In the rows, zero is written as 128.
One hidden turn or mirror swaps the rows below in pairs. Which row is each named row swapped with?
The rows were stretched afterwards, more along some directions than others.
j_379: [112 128 125 145 135 139 146 125  96 115 132 147 122 139 162 131 121 135
 116 115 131 125]
j_256: [144 118 102 145 104 115 146 123 114 143 122 110 118 137 154 120 120 152
 159 132 115 101]
j_54: [149 145 110 144 123  95 135 143 126 175 127 144 129 110 142 136 113 121
 132 133 114  92]
j_2: [157 140 115 159 122 109 143 132 142 176 115 151 108 113 144 144 117 125
 141 132 116  87]
j_968: [120 147 104 136 121 107 107 138 132 170 142 143 117 136 203 135 109 143
 114 104 125 120]
j_427: [154 116  97 141 113 112 161 113 115 125 121 121 118 126 142 128 117 144
 150 138 118 100]
j_704: [142 119 101 143 118 125 166 115 110 129 119 107 109 135 144 134 117 149
 151 122 122 104]
j_387: [147 126 109 140 117 108 154 109 111 117 103 121 119 130 152 128 128 140
 146 136 120 102]
j_447: [150 142 108 149 123  97 134 140 121 179 124 148 136 107 154 136 121 119
 137 125 105  86]
j_797: [144 142 110 147 124 107 135 141 124 175 119 145 133 120 157 137 121 116
 145 125 104  93]
j_323: [147 135 109 146 136 117 144 137 124 170 121 141 133 118 141 145 126 122
 137 126 109 100]
j_137: [131 134 113 138 118 105 139 115 130 123 111 118 108 128 162 123 126 146
 142 134 124 100]
j_467: [105 132  94 151 121 114 126 132 129 164 142 143 116 133 205 131 113 144
 130 112 121 118]
j_24: [137 160 128 148 123 100 129 120 109 124 107 149 114 125 167 119 119 138
 133 125 114  84]
j_979: [120 139 101 149 118 102 118 134 151 174 127 144 105 132 209 141 104 143
 131 110 124 114]
j_528: [132 165 128 143 120 104 139 114 113 123 105 146 120 120 156 119 121 134
 129 132 115  85]
j_580: [144 136 113 120 128 124 120 113 130  99 128 125 122 156 138 126 123 128
 119 104 127 127]
j_202: [125 131 102 140 123 119 122 137 138 163 155 144 101 145 182 146 103 146
 112 100 130 129]
j_454: [148 136 115 153 120 114 135 139 131 184 118 145 118 120 146 142 112 122
 147 115 117 103]
j_632: [146 158 146 139 124  98 124 117 117 129 104 156 120 116 163 120 115 132
 117 129 121  94]
j_874: [151 131  99 131 133 118 135 106 127  94 124 131 121 149 139 131 117 138
 131 115 124 120]
j_31: [161 126  93 126 124 116 124 112 120 114 137 122 128 156 144 130 110 139
 131 109 120 134]
j_111: [139 124  99 124 132 131 121 115 129 115 147 114 125 146 131 127 111 129
 127 112 126 141]
j_406: [144 132 100 141 130 117 138 137 142 172 141 144 129 118 139 147 103 123
 132 126 118 115]
j_156: [101 129 108 141 125 137 151 129  90 122 141 126 118 140 180 117 116 143
 124 101 130 122]
j_221: [144 155 122 153 128 107 139 122 107 115  92 146 133 121 148 119 130 121
 137 128 109  86]
j_621: [151 124 115 129 129 134 127 114 129 108 141 126 116 153 125 130 118 126
 128 111 131 134]
j_101: [148 121 117 152 116 113 146 124 124 130 119 116 106 129 145 133 122 150
 146 146 116  94]
j_334: [147 125 111 158 126 122 156 145 118 175 127 148 133 116 154 130 121 115
 150 118 112  96]
j_932: [148 122 113 147 127 111 145 120 132 132 103 122 107 121 165 127 124 136
 148 134 119  96]
j_748: [115 127 101 152 125 110 119 140 136 164 145 152 108 131 195 134 104 148
 131 116 125 115]
j_46: [109 133 122 155 129 134 147 131  98 113 131 138 122 134 166 140 120 136
 107 119 126 122]
j_271: [144 159 125 155 131 104 132 127 106 131 106 142 123 119 152 119 124 137
 141 134 110  81]
j_995: [118 145  91 147 113  96 131 132 115 150 125 148 125 141 203 143 121 151
 122 111 115 116]
j_754: [151 120 104 129 144 134 137 119 123 112 135 120 128 151 133 132 120 125
 129 111 127 134]
j_340: [122 123 116 153 121 134 146 122  94 126 139 134 130 134 153 133 106 142
 114 126 124 122]
j_471: [148 138 109 140 128 108 141 129 129 172 129 144 138 118 151 141 113 114
 133 127 111 110]
j_60: [151 126 100 122 139 122 128 111 113 104 140 122 133 152 143 125 117 137
 127 118 125 135]
j_681: [118 134 101 144 126 110 120 137 130 161 140 150 110 143 208 132 111 129
 117  92 135 124]
j_465: [151 144 115 142 131 106 137 138 129 170 119 150 132 117 151 140 119 117
 132 117 110 106]
j_435: [138 121 116 139 123 127 158 121 120 130 121 115 107 126 150 120 126 141
 146 132 125  91]
j_764: [121 120 106 158 122 143 167 124  85 118 133 133 122 140 147 137 115 134
 127 111 124 115]
j_821: [115 131 100 142 120 116 124 134 120 172 145 144 118 136 203 133 116 127
 124  84 128 122]
j_956: [115 139  97 139 121  94 113 128 136 156 141 146 126 136 208 137 106 142
 116 121 115 123]
j_126: [157 121 104 118 126 120 131 119 125 106 140 134 132 150 132 121 118 131
 130 112 125 131]
j_913: [149 119 104 130 128 126 130 109 127 103 128 127 126 154 139 132 114 126
 127 113 129 138]
j_962: [119 129 107 148 131 136 157 124  95 112 132 140 124 147 169 136 113 139
 111 111 123 120]
j_942: [109 123 110 154 121 142 164 125  88 112 128 137 115 142 164 134 121 135
 123  98 134 124]
j_709: [157 130 110 138 115 106 147 125 119 125 112 117 114 139 149 126 125 150
 148 138 110  90]
j_881: [131 156 140 156 126 108 128 122 108 137  96 146 119 121 165 122 128 138
 139 137 115  87]
j_456: [151 120  99 148 109 108 140 119 125 136 121 115 110 131 155 126 117 156
 150 137 116 100]
j_623: [166 117 103 123 128 129 138 116 125 117 140 126 123 146 123 130 115 128
 130 106 128 135]
j_850: [107 142 109 137 128 113 118 126 137 158 130 148 104 137 212 128 124 137
 126  96 132 118]
j_337: [150 142 102 142 136 118 153 131 113 165 130 154 135 121 154 132 125 120
 140 118 117 106]
j_139: [133 163 143 153 132 115 129 123 114 132 107 145 120 114 156 120 127 123
 130 133 120  91]
j_639: [148 139 116 142 127 115 146 134 129 167 119 157 127 108 151 139 121 112
 128 123 123  97]
j_87: [104 134  97 140 121 114 119 134 129 156 147 148 118 140 203 128 114 133
 129 107 122 118]
j_591: [140 121  99 124 123 138 141 109 120  97 145 125 121 159 130 121 121 129
 134 110 132 132]
j_325: [148 127 113 134 121 105 138 121 125 133 126 114 115 125 149 121 112 149
 144 146 119 101]
j_132: [108 144 102 141 104  99 109 140 127 159 148 139 126 139 190 127 110 146
 124 105 115 121]

j_54 pairs with j_681
j_132 pairs with j_334
j_874 pairs with j_704
j_46 pairs with j_139
j_639 pairs with j_968

